A single turn carries every row of the set below to another of its rows. Some are shown first; where does it send the rows asked next?
Z_630: [-36   6   4  -1 -19 -13  -2  11  -4  43 -43   5  22  -1  39  -1  -8  -7
   3  12  30  -8]
Z_184: [ -8 -13   7   0  37 -23  -2  33 -34  44  18  -9  19  10  22  -6  -1   2
  -7  13 -38 -18]
Z_504: [ -6  14  18  -2  30 -18  19  39 -24  41  40   5  26  -8  59  17  11 -24
  19  -5 -28 -22]
Z_154: [-38  44  -2 -16  38 -62   5   7 -34  22 -22   1  27 -12   5  55   8 -37
  24  -1 -27  -8]
Z_155: [ -8  54 -16 -42   0  20 -23  40 -30  27  29  10  12  27  25  -3  13  35
  22   3  -6 -11]
Z_892: [-24  33 -22 -33 -24 -22  -1   0   3  -1 -17  10  -4  17  43  55  -6 -29
  35 -23   8 -15]
Z_17: [-31  52   4  -1  -5  -3 -21 -15 -11 -12  19 -23  27 -41  32  47  32  26
  19   3 -14 -23]
Z_496: [ -3  31  -1 -10  27 -36   5  58 -43 -26  -5  34  26  25  45   9  -7  10
  14   8  16 -12]
Z_442: [ -7  40  -1 -10  45 -35  15  28   4  14  51  14  14  -4  43  38  14 -25
  27 -29  -4 -46]
Z_414: [-32  21  29 -21   7 -28 -40  19 -27 -19  10   0  38 -12  -3  10 -15  39
  47  19  16 -11]
Z_482: [-34  17  -5 -26  -8 -17   6  -4 -11  23 -37  -3  14   0   6   9 -43   1
 -20  -4  34 -17]
Z_507: [-12  59   0  -7   9   2 -35   0 -57  15   9   0  42 -16   4  35   8  11
  40  11   1  17]
Z_762: [-24  26 -23 -48 -15 -25   4  -6   0 -14 -21  -4   5  13  21  34 -35 -10
  -6 -26  25 -20]
Z_651: [-46   9  21 -38  13 -29 -35  -6  18  40  18  -2  32  -7   0  17  36  26
  24  -3  -1 -37]
Z_87: [ -9  67  -6   2 -15  -9 -10  15 -35 -29  36   9 -16 -21  10  26   7  21
   8  18  20 -39]
Z_546: [-26  46 -23   3  22   6  41  34 -61   6  -1  -1  12  -8   8  32  -9 -28
  -7   5   3 -26]
Z_280: [-33   9 -16 -11  51 -38 -11  24 -25  19   9  -9  19  20 -16  -4 -13   5
 -17 -10 -32 -49]
Z_508: [-22  43 -32 -22  58 -42  -3  29  -1  -4  37   9  18  17   5  17   2 -12
  -3 -33  -2 -54]
Z_256: [-36 -24   6  15  26 -47  10   9  -4  -5 -10   6  13 -35  18  41  29  -2
  10 -11   8 -39]
Z_954: [-13  17  23 -37  -2 -16 -22  24   2   1  53 -13 -14   2  33  11   9  37
   3 -19  24 -33]
Z_81: [-37  28  -2  -6 -29  -5   0  21   0  24 -32  18  13  15  63  25   5 -23
  40   0  12  -9]
Z_116: [-44  30  -1 -16 -12 -47 -35  10 -49 -15  16   5  16 -51 -17  12   8 -10
  21   2  18 -38]
Z_832: [-41  41   1 -34  -5 -10 -16  -4 -33  48  20 -12 -10 -33  10  36  28  -6
  15 -37 -32 -31]
Z_667: [-11  12 -12 -13  38 -30  10  23  17 -24  10 -36  18  11  39  36   2  25
   8  25   3  -7]
Z_47: [-34  65  14 -42   1 -14 -17  27 -58  39  31  18  19   2  -8   1   2 -19
   2 -19  25 -36]

Z_414 -> Z_87
Z_508 -> Z_504
Z_81 -> Z_482
Now these:
Z_155 -> Z_47
Z_256 -> Z_667

A single turn carries every row of the set below to another of its rows. Some are shown first; where does it send the rows asked next?
Z_115: [  8   8 -46   4 -13  28 -12  21   4  14  39  26   0  34  -6  32  42  -5
 -19 -27]
Z_988: [-21 -27 -23 -17 -14  14 -44  -4 -12   9  18  -3   9 -13 -20  35 -15  12
 -42   6]
Z_375: [-20 -20 -32   1 -45  20 -33  14  21  60  41  38 -32  32  -9  21 -34 -17
   9  -8]
Z_819: [-42 -10 -35   6  -3  18 -14  -8  29  12  15  45  -9  14 -23  -8  35 -28
  30  53]
Z_596: [  0 -10  -4 -31  28  24 -61  -1  21   5   6  43 -32  18 -12   1  37   8
 -25  16]
Z_206: [ -6  -6 -39   0 -50  19 -30  15   4  55  33  45 -31  46  -5  25 -37  -2
  12   5]
Z_217: [-11 -11 -25  11 -52  34 -22  18  17  43  46  40 -29  47   2  10 -31 -11
   7   1]
Z_640: [-30  -6 -31  -2  18  13 -16 -23 -12  15  35  27 -74  20  30  17 -10 -14
  33  34]
Z_157: [-17  -5 -18 -13 -11  12 -62   6 -13   7  12  16   7 -12 -19  27 -25  27
 -26   5]
Z_360: [-34  -5 -46   9 -18  23 -14   1  39  20   3  32  -9   7 -25 -13  28 -35
  26  34]
Z_707: [-33   1 -23  12  21   2 -29  -1 -32  14  20  26 -55  30  26  17   0 -16
  33  56]
Z_770: [ 12  13 -42  10 -13  24  -3  14  15  15  38   1 -17  32  -9  27  51 -13
 -11 -15]
Z_880: [-44  -7 -25   2  -8 -31 -42  37   1  23  52  54 -29   6  14  43  29 -11
  14  20]
Z_823: [-42 -12 -37  -2 -10  18  -6  -4  37   8  23  39   5  16 -20 -13  33 -27
  25  50]
Z_275: [  8   9 -50  -7 -16  28  -2  16  13  11  43  21  -5  41   6  24  41   0
 -12 -20]
Z_974: [-26  -3 -24   9  17  16  -9  -7 -22  17  38  33 -62   9  37  12 -21  -7
  17  52]
Z_846: [-20 -12 -15   9  29   5 -20 -10 -20  27  49  24 -68  13  32  12   1  -1
  28  42]
Z_528: [ 20  -3 -16 -37  -8   6   1 -19  -9  27  19   4  -5  23 -35  16  21 -12
   5  62]
Z_539: [-13 -24 -20 -12  -7  13 -47 -14 -17  16  24   8   2  -6 -29  31 -22  37
 -23   1]
Z_661: [  3   0   9 -35  -5  21   2 -10   7  31   8   7   4  15 -14   6  23 -15
 -13  66]
Z_807: [ 19  -3  -8 -29   3  14   1 -15   4  39  27   5 -19  10 -22  11  17 -26
 -23  70]
Z_955: [ -7 -13   2 -29  24  16 -60  11  18  -7  10  42 -56  16  -4   2  27  -2
 -19   7]
Z_295: [-31  -6 -38   5   9  15 -17  -9 -21   8  30  32 -72  20  40  13 -11 -10
  14  51]
Z_188: [-39 -22 -24 -12 -10 -37 -51  40  -1  14  37  32 -32  -1   5  43  33  -6
   7  20]
Z_194: [-12 -24  -1  -1   7  13 -51   8 -22  15  25  13   6   0 -29  20 -16  13
 -29 -18]
Z_775: [ 17   7 -13 -35   1  11  -9 -21  -1  27  19  -5 -27  23 -21  26  18 -25
 -13  71]
Z_778: [-35  -5 -29   0   6 -34 -48  42  -4  22  53  42 -26   7  11  42  27 -16
   9  28]
Z_310: [ 19  -9   2 -26  -1  13   3 -22  -4  32  34   9 -17  20 -33  14  10 -16
 -13  71]
Z_513: [-19   1 -21   1 -47  13 -19   8  17  53  41  36 -29  50   2  27 -15   6
  29 -15]
Z_951: [-13   4 -42   5 -48  14 -38   7  20  55  38  40 -35  41 -14  27 -32  -1
  13   0]
Z_45: [-16 -31 -23 -19  -6   6 -39 -12 -16   2  29  13   1 -11 -34  28 -18  23
 -32  -7]
Z_736: [ -6 -15 -11 -23  36  22 -73   6  21   4  16  43 -34  23 -16  -4  24   5
 -18  14]

Z_819 -> Z_880
Z_988 -> Z_775
Z_955 -> Z_360
Now these:
Z_206 -> Z_539
Z_513 -> Z_194
Z_157 -> Z_528
Z_45 -> Z_807
Z_736 -> Z_823

